In the rows, 128 means zero.
A single turn carries every row of the set below to another of its rows. Some are shown first; where does it send the rows asked next?
Finet: [ 80 134 121 112 113 121 145 137 115 126 100 151 114 120 120 130 145 104
 147  91 100 132 104 125 113  81 134]
novo: [ 95 100 140 139 134 110 133 133 115 115 121 137 144 157 154 136  95 127
 149 136 143 135  87 116  87 132 114]
Gagos: [152 160 122 136 141 122 102  92 125 116 132 111 161 162  99 156 155 144
 118 111 119 120 137 156 151 140 117]
dalub: [125 126 115 100 137 150 115 174 117  98 150 162 126 126 137 106 139 122
 107 163 167 134 130  92 135 147 133]
zif: [154 168 125 142 145 125 100  91 118 111 137 113 153 152 116 144 161 142
 120 101 129 118 133 162 157 137 110]
Deda: [126 121 116 104 141 147 112 167 103 107 146 153 127 123 150 112 130 126
 112 154 168 134 122  87 147 164 133]
Zalo: [173 106  88 130 138 125 159  93 136 147 122 186 120 130 139 131 140 114
 130 140 136 111 111 144 143 138 128]
Patir: [ 82 128 121 108  99 117 152 130 113 123 102 156 130 117 137 119 129 113
 145  93  97 126 103 135 131  84 139]
Vuv: [151 160 116 140 141 128  93  91 120 112 150 103 155 158 114 135 150 143
 128 107 133  98 123 156 152 135 113]
vumo: [ 79 134 120 105 110 111 143 125 100 133 110 141 117 118 130 132 138 106
 139  97 104 141 110 136 116  74 123]
dut: [135 118 126 106 142 149 109 166 112 112 149 142 108 119 150 105 139 124
 110 153 157 138 126  86 139 167 132]
faf: [ 96 110 127 150 123 112 133 118 118 119 118 149 135 150 159 123 105 121
 145 135 153 137 107 126  70 132 123]
ruluf: [155 148 147  99 167 156 135 148 146 144 128 120 138  92 140 153 132 159
 125 112 104 122  78 125 126 111 124]
rufep: [160 109 105 139 151 162 101 147 124 116 138 135 148  99 154 124 155 134
 129 134 129 157 170 134 119 102 140]
soz: [142 170 125 125 120 142 145 116 149 102 129 107 121 169 101 130 106 156
 142 107 139 129 131  96 151  91 129]
zar: [156 166 119 137 146 113 102 102 123 121 131 100 152 159 121 137 151 139
 123 115 125 106 135 171 154 133 109]
Nas: [139 185 123 138 123 134 155 119 131 123 133 103 133 157 102 124 103 164
 138 114 132 132 129 101 135  87 141]
sugaz: [ 78 127 134 104 127 144 142  96 138 126 101 119 107 106  99 124 102 154
 122 123 136 129 156 139 122 158 129]
Fop: [166 105  83 116 142 124 154  91 145 138 129 193 111 141 129 135 147 123
 143 131 124 115 119 144 144 135 128]
Bapek: [153 150 152  93 157 139 126 143 157 138 141 119 146 106 145 152 134 164
 139 108  90 117  90 128 138 108 122]
tasa: [171 101  89 133 121 119 147 105 140 145 131 193 111 127 132 138 143 114
 136 148 134 125 118 133 146 144 125]
mil: [ 77 132 126 104 108 126 148 127  98 125 103 157 118 127 127 128 139 118
 143  97 101 137 103 131 130  79 140]
Tiru: [ 81 126 141 108 122 142 140 104 130 112  95 124 100 100  94 131  97 141
 114 130 131 123 146 126 115 160 124]
Bug: [163 105 107 154 155 142  95 140 116 109 119 135 146  93 135 109 139 137
 101 118 139 145 170 134 120 113 127]
bezo: [ 84 136 127 108 146 150 148  96 137 118 101 126 107 106  98 138  95 144
 106 131 141 125 149 135 120 162 138]
Viras: [147 181 113 134 130 137 158 114 136 123 137 118 120 165 101 115 128 154
 155 111 120 142 129 105 144  92 155]
zuret: [139 123 106  97 140 151 118 171 121 101 148 141 138 121 153 108 135 123
 111 172 160 132 118 112 143 159 143]
regug: [127 111 114 103 144 145 117 160 114 100 157 143 129 125 134 103 130 120
 100 162 159 135 119  87 142 158 142]
mepap: [160 146 143  94 150 144 128 142 149 124 139 117 150  95 143 152 138 175
 128 115  96 123  81 122 126 116 121]
Luki: [ 92 147 121 113 138 148 135 100 136 119 102 123 107  94 101 129 103 147
 106 136 138 138 148 145 117 175 128]
Dazu: [175 104  75 124 123 123 144 102 136 145 133 183 123 131 133 127 149 120
 124 144 132 126 121 137 140 156 129]
mufe: [145 160 123 136 150 125 104 102 136 116 132  95 135 156 115 145 155 141
 128  87 131 100 135 162 154 133 105]
foni: [101 102 134 152 108  92 136 118 109 130 122 141 138 142 147 126 116 133
 130 126 158 130  91 130  78 132 128]
geg: [147 133 155  97 158 142 137 149 139 143 132 123 144  86 133 146 127 160
 130 120 102 113  72 114 135 111 113]
deza: [178  98 108 143 159 157  98 141 121 113 140 139 145 112 139 118 141 135
 116 120 137 145 162 122 117  92 130]
mit: [ 78 120 124 113 108 111 155 122 112 131 107 151 113 115 111 135 148 104
 128 109 108 139  99 121 122  82 143]

Dazu turns into Bapek
zuret turns into mufe
Where do these go?
zif turns into mil
dut turns into Gagos
Nas turns into faf
Luki turns into Fop
Zalo turns into ruluf
Finet turns into regug
sugaz turns into tasa
Vuv turns into vumo
Bug turns into Viras
rufep turns into soz

